Each row is where one point has got to under a steady rotation. How many ticks took it there?
The counts run from 0 to 220.
[ 13  38 -26  33 -52   1   1  12 -15  20  39 -25 -11   8  29   2 -31   3
  39 -11  21   0 -24  -7   5  -7  -6  22  15  11  16  -3   9  27 -29   4
  27 -18   0   6  19 -18   7  -1   6 -22   8  -6 -28 -54   3 -15 -16   6
 -34  -7  -9 -26   3   1 -10  -3 -28  -3  41  -7 -61  -7 -18  12 -58 -21
 -15   0 -17 -20 -36 -20 -43   4   0  -1  -3  18  16 -12  10]
220
[  4  33 -37  29 -52  23 -13   3  -4  29  29   1 -17  33  21   5 -38  16
  28   4  22 -12   1 -39  -9   3 -12  28   7   3  18   8  24  31 -46  10
  20   2  14 -12 -20  -7   9 -16 -11 -34  20 -25 -13 -47  13  -9   4  15
   6 -12  18   1  -6  -6   8  16 -29   6  23   7 -38  24 -46 -22 -22 -32
 -22  -4 -27 -16 -29  -1 -58  -7  -5  -7  -3  27  33  -9  15]
52
[ 21  41 -22  34 -44  18 -15   0  -2  19  42 -15  -2  13  29  -2 -46  -8
  14  -6   5  -2   2 -25  -8  -4 -10  52   7   6  -2 -10  -8  38 -40  -2
  18  -4   8 -21   4 -12 -12  -7  -4 -36   1 -16 -40 -48  29  -9   9  27
 -20 -10  11 -28 -10 -10  -5  12 -37   7  41   3 -56  20 -39   7 -29 -16
 -17  -8  -8 -10 -35 -10 -42 -10  11  -5   4  18   8  -5  16]
33
[-15  33 -18  45 -45  -3  -5  15   1  38  43  -5 -34  -6   2  18 -27  15
  48  -6  45   3 -27 -22  -5  -6   1   3   1  20   1  23   7  18 -28  20
  58 -13  -8  -4  -1 -35  19   7  -4 -35  21  -6 -15 -33  14 -18 -30   2
 -29 -48  21  -8  33   7   8  -8  -6  12  25 -13 -24   2 -45 -21 -24 -25
 -35 -11 -28  -8 -23  -4 -31   9 -20  -9   5   4  15 -11  13]
67
[ -2  58 -34  39 -35 -10  13  17  -4  24  41  -7 -21 -12 -10  18 -22 -24
  20 -16  -4 -17  -2 -46   4 -21 -24  18   4 -19 -24  -5  -7  18 -13   4
  20   7 -22 -24   8  -7  -9   7 -18 -56  21  13   3 -15   5 -10  -3  20
  -9 -38  26  -4   3  -9   5  -2 -23  36  37   7 -27   9 -49 -14  -8 -41
 -39   6 -15 -15  -8  -4 -46  38 -26 -43  -1 -11   0   4  28]
113
[ 10  22 -37  41 -28 -10   4  20 -10  28  30  -6 -15  -2  12   9 -28  13
  39 -14  36   0 -24 -27  13   4 -18   2  15  21  21  -7  13  24 -29  19
  41 -19  -5  -6  19 -17  13   0  -2 -45  19  11   5 -38   2 -12 -14   3
 -32 -22  13  -8  36  13  -3  -8 -15   1  20  -4 -60   8 -33  -7 -44  -7
 -21   7 -26 -22 -37 -15 -46  16 -15  -2  13  20  19 -29  -7]
134
[-12  50 -11  28 -56   0  -4  14  21  15  50  -1 -18 -16  28   7 -40  11
  36   4  10  -5  -7 -27   4   1  12  32 -23  -3 -19   6 -10  15 -11 -15
  41 -12  10  -5  -8 -11   1 -12  -1 -20  18 -19 -28 -43   4  -7 -17  11
 -24 -31  18 -21   7  -1   2   6  -5  -3  45 -14 -39 -11 -64   9 -24 -17
 -37  -7  18   1  -4 -20 -43  10 -15 -14   7   1   5   2  50]
36
[ -4  32 -31  26 -49  30  -3   2  25  11  23  20  -8  35  11   0 -24  23
   3  -6  27  -9  12 -38   1 -32 -28  51 -20  19  10   1  14   5 -42  10
  -1  18  -7 -18   2  -5 -30 -10  -5 -37   6 -22  -8 -47  24 -42   8  24
  -5 -14  30   8  -1   3   8  27 -32  10  22   7 -51  -1 -56   6 -22 -15
 -30  14 -10  -8 -43  -6 -52  19 -12 -10   7  11   5 -28  26]
192
[ 15  59 -32  40 -55  -3   8   8 -19  26  36 -25  -5   9 -11  12 -19  -5
  39  -7  27   5 -15 -34   7 -22 -19  14  22   2   4 -16  -1  22 -28  17
  18  -7 -15  -7  28  -6  -5   1 -17 -31  32  12  -7 -27  13  -7 -17   7
 -20  -5  -2 -12  -8   2   4  -9 -45   4  43  12 -69  26 -17   0 -46 -17
 -34  22 -24  -5 -29 -17 -53   3  -7  -6   8  -6  10   3  -9]
216
[  9  57 -27  41 -35   8   5  25   0  25  42   4 -16  -6 -17   7 -13  -6
  41 -17  23 -16  -5 -32   5 -27 -33  21  16  -2 -26  -4 -13  11 -14  21
  29   5 -25  -7  19 -18 -13  16 -14 -42  29  -1 -23 -26  12 -36 -22   7
 -17 -42  29   9  22  -6  12 -15 -20   7  24   6 -52  13 -51  -4 -17 -34
 -41  24 -23  -9   2  -9 -34  38 -28 -26  11 -15  22  -8   7]
199
[-25  47 -24  48 -48  22   5  -4  -7  16  31  12 -26  15  -8  -3 -26  27
  45  18  29  -7 -13 -31  10 -37 -21  12 -14  13   3  23   8  13 -26  23
  33  35  10  11   3 -14  -1 -13  -9 -40  31   4 -11 -44  14 -34 -20   0
  11 -16  32  11   3   0   5  17 -28  18  30   5 -32   8 -56  -5 -12   5
 -32  20 -12 -10 -17  -5 -55  -1 -19 -24   6  -7  12 -13 -13]
3
[ -1  34 -41  16 -29  -1   8  26  14  11  10   8 -17  -8   1  27 -12  20
   8 -18  28 -11  -5 -41  -9 -22 -31  29  -5   9   2   2  10  16 -27   1
  36  -5 -32 -37  11 -10  -5   4 -19 -41   6 -16   4 -30  -3 -37  11  36
 -25 -23  12   0  12   6  16   7  -4   5  20 -12 -52 -18 -32  -1 -37 -19
 -28  17   3 -15 -51 -29 -32  58 -27 -22  11  10  -3 -17  31]
128
[ 10  35 -38  15 -42 -29  -1  12  18  -3  16  -6  -2 -23  17  20 -30   7
  15 -25  30   0  -1 -28   3 -21 -28  30  15  17 -10   3  -7  26 -17 -14
  41  -9 -31 -30  25  -8  -6  -1 -10 -25   8  -3   5 -22   4 -29 -15  30
 -15 -40   4  -7  12   9  16  -6  -3  -8  31 -10 -69  -4 -28  22 -37 -12
 -25  20  -1 -13 -43 -34 -25  51 -25 -27  14   0 -16  -4  26]
146
[-21  31 -16  33 -44   3 -10  11  24  19  43  -5 -21   5   7  15 -42   4
  23 -30  41  -6   1 -21  -2 -25   0  27 -29  18 -27  21   4  13 -24  18
  44  -2   4 -15  15 -35 -11  -1  -3 -43   3 -20 -15 -44  23 -49 -16  21
 -17 -40  28  -7  30  -1  -2  15 -10  15  24 -11 -14 -27 -57   4 -33  -6
 -25  -2  -3 -15 -34  -5 -41  26 -13 -28   7  10 -12 -19  34]
0
[ -1  54 -34  50 -50 -12   2   3   8  -3  39 -11 -14 -25  -3  16 -28 -19
  35  -1   2  -6 -11 -30   7 -33 -27  30   5  -4 -48  -4 -11  22 -15   2
  23  10 -32 -23  13  -8 -18   7 -19 -36  15  13 -12 -17  14 -10  -5  19
   1 -43  30   1  -5   0  11  -5 -27   4  34  -3 -50   9 -34   7 -18 -37
 -30  15   0  -5 -11 -10 -45  29 -12 -23  15 -14 -13  12  11]
95
[  1  67 -23  48 -48  -4   5  -4  -6   7  25 -16 -18 -11   2   2 -12 -10
  50  10  11  -4 -16 -44  11 -20 -32  24   9  -2 -21 -15  -3  16 -23  10
  17   9 -25 -26  15  -7   5 -11 -26 -28  36  27   3 -27  12  11  -7  10
  -1 -34  19   9  -7   3  12  -4 -40   9  46  -1 -54  30 -24   7 -18 -27
 -31  28   5   2 -15 -15 -45  11  -3  -5  10 -20   7  23   9]
94
[ -9  42 -36  34 -42  -1   8  18  -6  23  28  18 -28  -1  -7   1  -6  21
  31   4  19 -16 -12 -47  15 -25 -30  10 -14  -5   3   8   6   6 -13  -4
  34  12 -13  -6  -7   3   8 -10 -26 -43  38  11  11 -26   7 -26 -10   8
   8 -39  30  16   6   4  17  -2 -21  11  29  17 -46  13 -51 -15 -12  -8
 -56  24  -9   1 -13 -17 -52  24 -36 -28   7 -14  21  -6  17]
126
[ 11  24 -34  33 -44  14   1  13  -3   8  36   3 -14  15  25  -6 -40  31
  25   2  12  10  -4 -21  -5 -22 -19  33  10  28   1  11  19  26 -29   0
  20   1   9   3  17  -4  -3  -7  10 -29   2 -21 -34 -59  10 -33 -10  13
 -16 -25  15  -9   5   0  -2  14 -24 -17  17  -9 -65   1 -46  13 -34 -10
 -11   9 -23 -19 -26 -14 -47   5  -1 -14  16  26  21 -25   5]
206
[  4  44 -30  36 -54  16  -7   1  -6   2  39   2   0  21  15  -5 -27  18
  31   8  20   5  -5 -32   8 -20 -12  30 -14  33  17 -17   1  20 -33  15
  20   5   3  -1 -10 -11  -9 -14  -3 -22  16  -7 -11 -57  11 -21   3   3
 -10   7   7 -10  -5   4   3  25 -35   7  45  -2 -77   1 -35  15 -38   7
 -32  16   0   1 -39 -25 -54 -12   4  -2   8  10   3  -7   3]
20
[-21  26 -17  44 -50  -6   1  13  12  14  37   6 -27 -22  -3  10 -23  31
  41   2  43  -1 -14 -35  12 -20 -15  10 -20   9  -6  18  -3  14 -13 -10
  60   0   6   0 -13  -7   9 -15   3 -35  31   4  -3 -39  11 -30 -18   6
  -9 -29  21  -5  27   0   8  10   3  -8  25 -25 -41  -6 -58  11 -32   6
 -45  14  -4  -2 -17 -29 -31  21 -26 -18  15 -10   6  -9  22]
140
[ -2  36 -37  41 -53 -12   9   5  -8  14  30  12 -12 -13  -9  15 -10  21
  39  17  25  -3  -9 -54  12 -32 -31  17   8   6   8   4 -14  24  -4  -5
  43  19  -6  -9  10  -3   2  -8 -30 -34  34  19  -2 -23  -4 -15  -9   3
   8 -27  18  13   5   5  24  -7 -20  -3  32  -3 -63  27 -41  10 -22  -6
 -39  28 -15  -3  -8 -26 -36  14 -24 -19  18 -25   9   2  -8]
144
[  6  51 -35  25 -48   5  -1  14  13  18  40 -21   4  -2  10  24 -28 -17
  -3 -20   7 -14  16 -26  -4 -12 -18  46  26 -19 -20   0 -15  31 -34  -7
  21 -10 -16 -30  10   3 -16   9 -17 -33  15 -14 -20 -31  15 -10   9  20
 -15 -33  19 -24 -11  -2   6  -4 -24   5  25  14 -46   8 -40 -15 -23 -42
 -30  -3 -22 -21 -29  -1 -40  21 -12 -26  -4  18  16 -11  43]
46
[ -5  38 -16  40 -57   2 -10  14  16  14  59   7 -15 -12  19   3 -26  14
  37  -6  16  -6 -10 -17   2 -30  10  26 -23  27 -18   7  -8  17 -13   4
  60   6  13  -2   8 -19   0  -1   1 -28   5  -4 -40 -51  11 -43 -21  20
 -25 -31  15 -24  13   1   4  12 -10  -4  35 -21 -42 -20 -53  22 -28   1
 -34  -2   7   3 -20 -18 -34  17 -17 -19  17  -6  -9  -8  21]
18
[ -7  63 -34  34 -47  22  11  -2 -18  25  21   5  -2   4 -10   6 -20 -12
  39  -1   9 -22  -9 -35   5 -18 -34  18   7  -5  -2  -4  -3   5 -44  31
   1  12 -26 -16  23  -5   1  -5 -25 -33  38  14  18 -35  -3   1  -9   7
   6 -12  39  16   8  13   2  14 -27  26  42  35 -46  12 -50  -4 -22 -35
 -32  23 -25 -20 -20  -4 -56  12 -27 -15   0  -7  17   4   2]
180
[-13  36 -34  27 -45  29  -5   6  -1  11  27   6 -13  29  14  -7 -37  24
  22  -8  38   2 -10 -29   6 -33 -16  32 -10  32  14   5  19  14 -44  26
  19  15   6  -4   1 -12  -7 -15 -11 -42  14  -3  -5 -44  22 -32  -3  10
   6  -9  19  12  -7   4   1  24 -35  20  38  10 -44  -1 -37   3 -31  -8
 -25   5 -20 -16 -42  -6 -51 -10  -5 -16   3  23  16 -22  -1]
2
[-15  45 -33  21 -53  20   1  -4  -2  14  18  13 -12  19  -4   6 -11  17
  26   6  25  -7  -1 -47  -6 -13 -30  11  -6  -1  24   4   0  12 -42  22
  34   9 -20 -27 -21  -5  -4 -19 -22 -32  47  -3  15 -30  17  -1  -3  -6
   0  -8  12   9  -5  -7  19   5 -22  21  32  17 -50  18 -38 -10 -24 -27
 -36  22 -20  -6 -44 -22 -48   3 -13  -6   1   6  29 -10  11]
57
[ -5  58 -32  35 -47   1  -1  -3  -7  -8  16   1 -15  -4  14   3 -22   8
  44   7  15   1 -15 -39   4 -15 -37  24   0  11   6 -16   9  24 -38   4
  14   2 -28 -28   5  -2   4 -16 -21 -20  28  14  12 -26   2   9  -9   6
 -14 -20   9   0 -13  -1   5  11 -33  10  49   5 -68  12 -17   1 -33 -16
 -25  21  -4  -8 -45 -19 -51  12  14   6   9 -12  -5  22   6]
93
[ -9  55 -42  30 -40  12   2  -6 -17  -4   7  10   0  17   7   7 -28   0
  23 -10  23  -4  -1 -41  -3 -25 -35  41   8   0  18 -13   7  16 -47  20
  -3   5 -20 -37  12  -9  -9 -12 -12 -23  22  -1  26 -29  -7  -9   4  17
  -6  -5  22   4  -5  11   7  10 -21  26  39  21 -46   8 -32  -2 -32 -36
 -19  20  -8 -16 -49 -10 -54  21 -13 -16   4  15  10  -5  18]
179
[  9  24 -31  45 -43   8   3  -4  -9  17  45  -4 -20 -13  19  -5 -42  10
  45   4  17  10 -15 -22  -7  -9 -23  21  23  33  -1   2  19  33 -49   6
  42 -12  -4   4  26 -16  20 -13   5 -24   6  -4 -26 -46   8 -14 -16   2
 -12 -48  21  -9  17   6  -8  -2 -22  -8  27 -20 -49  16 -44   2 -38 -13
  -6  10 -20 -22 -18 -13 -48   7   1   1   5   5  18  -6 -10]
84
[-11  42 -47  14 -43 -11  -1  15   1   7  10  -3  12   5  11  30 -15  13
   5   2  19  -8   9 -24 -18 -19 -24  28  11   1   7  21   1  22 -36 -12
  35  -5 -35 -41  15  -3  -4   3 -22 -34   9 -24   2 -34  12 -25   2  29
 -12 -35  22   2   4   3  23  -5  -7  14  18  -4 -56 -11 -30  -3 -34 -38
 -16  16  -8 -14 -50 -26 -36  40 -18 -21   0  18  10 -18  26]
60
[  2  61 -38  15 -47  -3   2   4 -18  16   7  -9   0  12  23  10 -11   4
  28   7  17 -13 -17 -34  -9  -5 -11  20  12 -13  27  -3   5  15 -42  11
  17 -21 -27 -32  17 -14  10  -8 -22 -26  38  -9   7 -35 -13   1  -5   8
 -32  -3  -4 -18  -7  11  14   0 -20  13  45   2 -59  -7 -23   2 -39 -34
 -27  14 -17 -13 -42 -33 -47  24 -16   2  -2   7  23   3  24]
43
[-20  39 -18  34 -46  19 -14   8  32   4  33  15 -21  18   5   1 -33   9
  15 -15  33  -8  -1 -47   3 -36 -10  36 -37  10 -21  -2  -6   6 -29  24
  23  17  -5 -23  -8 -20 -29  -5  -5 -41   5 -16 -12 -37  33 -47   3  24
  -4 -14  30  -6   9 -12   2  22 -17  27  31  -8 -25 -12 -54  -1 -20  -5
 -38  -2   0  -8 -38 -10 -32  16 -17 -25   7   2  -9 -15  34]
191
[-15  29 -23  40 -48  13   0  -5   0  21  35  15 -24  11   5   7 -24  28
  47  23  27   7  -2 -32   4 -18 -18  15   3  24   5  18  21  21 -37   3
  50  15   2  -2 -13  -7  12 -23 -10 -34  25  -1 -12 -35  24 -20 -22  -3
  12 -45  31  16  13   0  19   7 -19   4  22   1 -37  16 -52  -5 -18  -7
 -27  11 -15 -12 -12  -3 -46  -4  -5  -7   6   2  25 -13   2]
71
[ -3  33 -22  18 -53  18  -7   6  20 -10  23   0  -9  18  13   5 -21  23
  14  -1  29   4   3 -36   4 -38 -22  35 -10  15   1   1   1  23 -28   3
  25  15  -5 -19   0 -10 -25 -20  -5 -31  18  -6 -17 -33  24 -32  -4  21
  -3  -5   1   4 -18 -11   4  16 -42   4  37  -6 -69   1 -34  26 -27   0
 -36  14   3  -3 -41 -21 -42  15   1 -14   6   9  -5  -8  19]
210
[-19  25 -23  32 -50  -4  -6  13  35  -3  35   2 -20  -7   1  13 -19  33
  15  -5  28  -6 -12 -40  11 -31 -21  37 -23  19  -4   5  -9   8 -16  -3
  56  11   0 -20 -15 -11 -16 -11  -7 -32  11  -7   3 -25  20 -39  -6  23
 -11 -31  10  -3   6  -4  13  17 -13   6  37 -26 -45 -10 -45  20 -31   8
 -56  14   9 -14 -45 -31 -22  33 -16 -21  15  -9 -16 -15  36]
141
[  6  49 -21  51 -39 -10  -1   2 -14  22  30 -28 -26 -15   9  11 -36 -11
  43 -13   5  -5 -33 -18   7   7 -17   9   7   2  -3 -20  -2  19 -47  11
  16 -17 -30 -22  21 -26  12  -1  -8 -30  12   4  -2 -36  -7   0 -18   0
 -27 -31   7 -22  24   5 -12  -2 -17  15  42   3 -48   4 -25   6 -44 -22
 -24   8 -22 -19 -26 -14 -53  17  -4   0  15  -7   0  10   4]
98
[-11  41 -35  41 -58   3   3   0   0  10  37   8 -11  -3 -18  13 -11   8
  44  15  34  -4  -1 -44   9 -40 -33  23   8  15 -13   0  -5  22 -25  21
  43  28 -18  -9  -3 -12   2  -3 -24 -23  31  23  -5 -16  22  -8 -14  -1
   1 -38  30  22   9  -7  28 -10 -32  10  21   2 -49  22 -31  -1 -15 -16
 -36  21 -12   4 -16 -22 -36  14  -9 -14  12 -21   2  10  -6]
76
